One turn moves each row of this set onto another row. After a few examples, where does it send each row asked below?
j176: [ 1.44  1.45 -1.43  0.69 -2.26 -1.28  1.32  0.38  0.07  0.05  0.54 -3.38
  1.20 -1.05  2.55  0.58 -1.01 -0.50  0.74  0.25  0.66]
j357: [-0.29 -0.54  0.53  1.24 -1.31 -1.69  1.18 -0.13  0.53 -1.79 -1.38 -2.42
  0.83  1.14  2.04 -0.62  1.19 -0.89  1.18  0.03 -0.05]
j838: [-0.14 -0.98  1.21 -2.65  1.28  1.04 -1.31  2.11 -3.08  0.30  3.00  0.55
 -0.47 -1.86  1.46  0.14  0.23 -2.28 -2.18 -4.22  1.77]
j859: [-1.58  2.18 -1.58 -0.06 -0.91  1.32  1.55  0.17 -2.17  3.69  1.76  1.84
 -1.76 -0.23 -0.58 -0.05  1.02 -2.23 -0.06 -3.42  1.71]
j142: [ 1.93  1.33  2.60 -0.41  2.16 -0.91  2.44 -0.25 -4.66  1.50  0.95 -0.51
  0.67  0.08 -4.30 -0.47  0.39 -0.49  2.08 -2.22  2.06]
j758: [-0.76 -1.66  1.38  3.44  0.58 -0.15  2.40 -0.49 -3.07  1.31  2.65  1.73
 -0.24  1.80  0.35  2.66  0.74 -3.16 -0.34 -3.78  0.08]
j984: [-0.06 -3.47  1.79  2.71  1.27  0.09  2.48  1.22 -3.53  1.69  3.20  0.41
  0.64 -0.53  0.84  1.70  0.96 -2.28 -1.16 -4.78 -0.23]
j267: [-1.14 -2.60  1.50  1.44  0.65 -1.26  1.18  0.37 -2.40  0.38  4.14  1.65
  1.78  0.55  0.36  0.67  0.62 -2.14 -1.65 -4.78  1.74]
j939: [-0.21  3.53 -0.65  0.19 -0.49 -0.72  1.52 -0.23 -3.29  2.57  2.77  1.06
 -1.29 -1.22 -1.18 -2.59 -0.04 -0.81 -1.39 -1.04  1.12]
j110: [ 0.44 -0.12 -0.81  1.18 -2.10 -0.74 -0.44  1.11 -0.66 -1.44  1.98 -3.11
 -1.52 -2.58  0.66  2.05 -0.65 -0.90  1.12 -0.32  2.95]
j878: [-0.32  0.83 -0.83 -0.36  0.52  0.91  1.98 -0.07 -2.49  4.37  2.48  0.59
 -0.55 -1.09 -1.97 -1.97  2.67 -1.25 -0.30 -3.77  1.12]
j868: [ 0.54  0.52  0.04 -0.93  0.41 -0.10  0.89 -1.63 -2.81  3.74  4.24  0.49
 -0.91 -2.96 -1.23 -0.96 -0.45 -0.84  0.30 -2.45  2.30]
j713: [ 1.27  1.63 -0.43  1.58  1.19 -0.72  1.48 -1.53 -1.03 -1.31  0.10 -2.12
 -2.06 -2.41 -1.14  1.73  0.03  0.91  2.05  0.09 -1.69]
j259: [ 1.03  1.04 -0.70 -1.87  2.50  0.46  0.07  1.50 -2.98 -0.15  2.99  0.54
  1.14 -3.19 -0.78 -0.06  1.42 -2.15 -0.22 -4.63  3.47]
j813: [ 1.00  0.09  1.54  0.25  1.56 -0.38  2.85  2.89 -5.30  2.89 -0.28  0.04
 -0.61  0.87  1.05  0.80  0.35 -0.21  1.01 -5.43 -1.51]
j546: [ 0.76  2.50  2.80  1.95  2.65  1.38  2.00  0.20 -3.86  2.01  0.71  1.16
  0.31 -1.35 -2.48  1.26  0.52 -2.88  0.05 -0.47  0.65]
j522: [-0.26 -0.26 -2.30  0.52 -1.64 -1.74 -0.17 -0.54  0.88  1.16  1.50 -2.26
  0.26 -2.84  0.31  0.41 -1.02 -1.36  0.88 -1.12  3.08]
j19: [ 1.13 -1.52  0.16 -0.72  1.44  1.27  0.27  2.58 -3.52  1.25  2.57 -0.73
  0.06 -1.91  0.34 -0.14  2.58 -3.37  0.31 -4.96  3.18]
j239: [ 1.79  1.94  2.39  1.44  2.75 -0.04  3.00  1.84 -4.72  2.48  0.75  0.07
  0.46 -1.75 -2.49 -0.25  2.02 -1.00  0.02 -1.77  0.01]
j225: [-1.38 -3.85  1.50  2.54  0.44  0.09  1.49  0.20 -2.98 -2.13  2.03  0.69
  0.02  0.26 -0.20  0.41  0.81 -2.89 -0.09 -4.40  1.64]
j410: [ 0.47 -1.21  0.51  1.30  0.75 -0.25  3.06  0.63 -5.15  0.30  0.04 -0.18
 -0.86  0.49  0.68  1.86 -2.75 -0.05  2.60 -5.90 -0.62]
j63: [ 1.32 -1.11 -1.23 -0.94  1.21 -0.34 -1.98  0.53  0.03 -1.73  0.97 -2.31
  1.35 -0.43  2.09  2.45 -1.14 -2.00 -1.40 -3.31 -0.66]
j454: [ 0.34 -1.83  1.10  0.76 -0.99 -2.96  1.68  1.30 -1.00 -1.51 -1.77 -2.43
 -0.05  2.78  0.92 -0.26 -1.02 -0.52 -1.77 -2.67  0.57]
j482: [ 0.35  0.23  0.27  0.10  2.00 -1.38  3.86  1.09 -4.48 -0.47 -0.08  0.69
 -0.94  1.05 -1.67  1.44  0.81  1.06  1.16 -5.63 -1.70]
j797: [ 1.11  1.89 -1.43  0.84  1.96 -2.84  1.93 -0.46 -0.90 -0.47 -2.06 -1.48
 -0.75 -1.12 -0.10  1.27 -0.35  1.06  2.09 -1.78 -2.44]
j276: [ 1.78 -1.65 -1.38 -0.18  1.44 -0.27  0.16 -0.48  0.32 -2.15  0.76 -2.32
  0.09 -2.13  1.06  1.22 -1.05 -1.34 -3.52 -3.00 -0.43]
j846: [-0.30 -0.90  1.63  2.36 -0.47 -4.00  0.68  1.75 -1.14 -1.06 -0.90 -1.63
  0.89  1.81  1.68  1.50 -0.89 -0.92 -0.44 -0.87 -0.45]
j659: [ 2.82  0.20 -0.85  1.38  1.99 -3.23  3.42 -0.31 -1.87 -1.39 -1.71 -2.75
 -1.20 -1.98 -0.22  0.72 -0.95  0.83  0.88 -1.90 -0.32]
j411: [ 0.09 -0.57  0.90 -0.06  1.97 -2.29  2.28  2.12 -4.85  0.62  0.82  1.11
 -0.31 -0.10  2.42  1.39 -0.54  0.04  1.97 -6.18  0.20]
j961: [ 0.57  1.59  0.86 -0.85  1.11 -0.35 -0.66 -1.17  0.19  0.21 -1.74 -2.27
  1.85  0.22 -3.15 -0.88  0.07 -1.12  0.93 -0.27  1.12]
j157: [ 0.13  0.49 -1.30 -1.37  1.69  0.75 -0.74  0.98 -3.01 -1.84  2.45  0.59
 -1.39 -1.80  0.15 -1.65  2.42 -2.95 -0.78 -3.89  2.22]
j206: [ 0.80  1.49  3.69  0.87  3.93 -0.80  2.54  0.55 -4.56  0.78  0.32  1.36
  2.01 -0.90 -2.20  0.51 -0.14 -0.11  0.21 -2.54 -0.66]
j215: [ 0.85 -0.62 -0.51  0.37  0.27  0.66 -0.90 -0.82 -0.35 -2.42  2.01 -2.16
 -0.59  0.89  0.93  3.04 -0.63 -0.38 -1.23 -2.45 -2.62]
j461: [ 2.33  2.84  2.97  0.75  2.07  0.30  1.89  0.80 -5.57  1.18  0.60 -0.40
  1.07 -0.12 -2.25  0.41 -2.39 -0.59  0.10 -1.66 -0.25]
j16: [ 1.92  0.88 -1.02 -0.25  0.44 -0.29  0.08 -0.55  0.57 -2.27  0.27 -2.74
  1.53 -0.08  2.48  0.45  0.80 -1.06 -0.66 -0.31 -1.76]
j245: [ 1.10  0.63 -0.09  0.06  2.10  1.54  0.10  2.44 -3.59 -0.70  2.00  0.34
 -0.44 -0.97  0.37  2.28  2.05 -4.63  0.44 -3.92  2.98]
j571: [ 1.85  0.38  0.85 -1.11  1.34 -0.39  0.79 -2.66 -0.09  0.64 -1.36 -2.59
  0.82  0.80 -2.50 -1.72 -1.20 -0.28 -1.20 -1.26 -0.07]
j24: [-1.50  2.45  0.00 -0.71  0.07 -0.94  2.44  0.13 -2.76  3.72  1.54  1.66
  0.35 -1.11 -1.95 -1.87  0.19  0.48  0.49 -3.29  1.95]
j513: [-0.21  0.96  0.69 -1.52 -1.13  1.72 -1.44 -1.23  0.17 -0.01 -0.29 -2.55
 -0.31  1.46 -2.18 -0.31 -0.30 -0.35  0.56 -0.87  0.38]
j678: [-1.54 -2.15  2.04  2.12  0.36 -1.68  2.43  3.15 -3.65 -1.28  1.92  1.37
 -0.44 -0.62  0.65  1.70  0.81 -1.09 -2.10 -3.81  0.31]
j518: [ 1.16  0.38  0.42 -0.05 -1.12  1.09  0.88 -0.95  0.46 -0.62 -0.96 -3.48
  3.01  0.60 -0.10  0.59 -1.35 -0.72  0.80 -0.26 -0.32]
j470: [ 1.15 -0.07 -1.29  0.79  0.16  0.01  1.98 -1.12  0.44 -1.79 -1.73 -2.91
  0.85 -1.83  1.39  1.08 -0.12 -0.11  2.78 -1.23 -0.96]
j861: [ 0.92  1.74  0.76  0.05  1.88  0.08  2.04  1.52 -5.05  2.09 -0.83  0.83
 -1.97  0.91  1.34  1.90 -0.38 -1.68  3.05 -4.62 -0.13]
j831: [ 0.93 -0.38 -0.86 -0.42 -1.28 -1.98  0.62  0.39 -0.36  0.81 -0.20 -3.00
 -0.94 -2.59  0.56 -1.39 -1.47 -1.01 -0.44 -1.11  4.00]
j774: [ 0.22  0.42  2.20  1.03 -1.50 -2.23  0.26  1.64 -2.02 -1.65 -0.99 -2.69
 -1.41  2.63  0.90  1.08 -0.25  0.24  1.65 -0.50  0.24]

j659 moves to j831
j546 moves to j245
Now find these:
j797 moves to j522
j461 moves to j157
j838 moves to j482
j206 moves to j259
j470 moves to j176
j774 moves to j513
j239 moves to j19

